In the rows, zero is written as 128.
One turn moves each row of this set onto another row. After a few examples, where does it send each row asked below?
Bizos: [ 86 127 148 130 146 125 134 140 137 156 125 114 159 118 132 132 120 115
 142 159 134 110 111 136 135 161 132 122 113 177 129 136  96 135 115 180
  88 101]
gufe: [107 135 139 125 109 146 157 123 144 107 116 129 156 140  98 165 119 118
 135 144 132 139 148 151 127 122 144  98 129 118 127 120 125 154 161 108
 120  89]
depur: [110 139 113 138 143 147 170 141 140 137 157 134 125 132 113 125 166 126
 153 132 118 139 128 141 144 154 156 155 132 132 117 120 126 121 153 184
 129 112]
kog: [ 76 134 151 146 137 120 158 128 162 115 125 151 139 132 114 168 111 134
 125 117 138 142 147 166 134 143 138 121 147 159 115 117 130 155 124 119
 130  98]
derud: [113 139 121 131 126 139 162 130 124 152 133 126 118 123 126 108 172 145
 168 119 129 131 127 140 120 153 138 121  90 130 121 130 139 130 149 185
 133 103]
Mur: [147 114 125 145 156 173 134 129 123 132 138 135 140 133 103 144 187 126
 144 162 115 131 113 141 150 152 163 118 101 145 103 120 122 143 163 152
 113 116]
Zed: [114 143 125 142 140 131 133 148 140 127 130 137 133 128  97 185 115 130
 130 134 156 152 137 139 132 122 125  94 131 148 120 150 108 186 123 105
 137 101]
mipo: [ 95 122 159 109 142 113 132 151 150 138 117 125 162 132 100 151 110 112
 151 172 133 128 126 144 139 150 139 117 107 155 144 120  85 150 107 165
 113 108]
Rok: [ 80 128 121 104 108 125 120 165 131 133 107 134 146 140  94 129 124 107
 134 137 108 132 151 131 132 124 129 122 128 123 148 128 129 171 138 132
  98  83]
romup: [ 83 121 152 133 147 127 148 136 137 127  89 127 135 145 102 114  97 137
 117 129 121 120 121 149 145 116 131 146 142 172 139 114 142 178 119 114
 128 109]
dasi: [147 132 119 147 136 130 125 126  93 139 100 142  86 125 114 128 172 141
 137 141 119 133  96 106 137 130 121 125 126 178 103 131 123 142 140 144
 123 119]
kimu: [115 120 145 115 145 112 141 131 143 110 121 148 149 139 100 171 118 134
 118 156 159 153 130 161 151 131 125 108 123 154 148 125  94 140 147 115
 105 114]
lemiz: [116 122 163 141 140 153 111 151 139 123 108 144 150 147 101 149 108 147
 148 152 123 141 129 118 133 121 131  99  93 158 126 122 126 196 108 129
 152 112]
Gunus: [102 143 115 100 103 140 121 162  96 139 109 145 122 125 110 123 135 112
 138 134 104 141 137 102 125 121 113 131 127 153 132 135 139 164 150 145
 104  84]
Moti: [156 104 118 150 159 124 130 120 109 149 126 143  94 133 105 141 155 147
 121 142 119 114 108 143 153 133 149 126 116 170 111 141 126 134 139 130
 132 140]
fumu: [124 126 148 127 126 160 119 140 120 138 111 150 144 146 117 135 124 152
 172 134 126 126 132 117 113 126 132  93  67 162 112 136 144 172 124 157
 145 114]
zapa: [102 126 108 167 131 118 131 135 114 144 140 108 116 119 150 111 159 154
 135 125 116 112 116 129 135 161 132 123 143 171 118 155 136 148 141 159
 106 111]
dupor: [ 96 115 157 123 157 136 148 134 116 140  85 124 142 146 143 106 116 133
 130 144 141 117  86 149 139 131 129 152 139 181 129 121 151 160 140 128
 133 120]
zulal: [116 124  90 165 134 124 132 158 122 149 154 128 105 135 136 128 148 143
 129 125 124 114 125 129 142 141 143 139 149 130 115 152 147 148 150 140
 146 123]
Muno: [134 120 143 121 152 159 131 128 116 140 112 130 146 132 130 116 191 136
 153 165 142 129  91 144 138 169 130 123 119 151 101 119 133 142 162 154
 127 131]

Bizos turns into Gunus
Moti turns into Mur
And these:
Muno turns into derud
kimu turns into gufe
Rok turns into romup

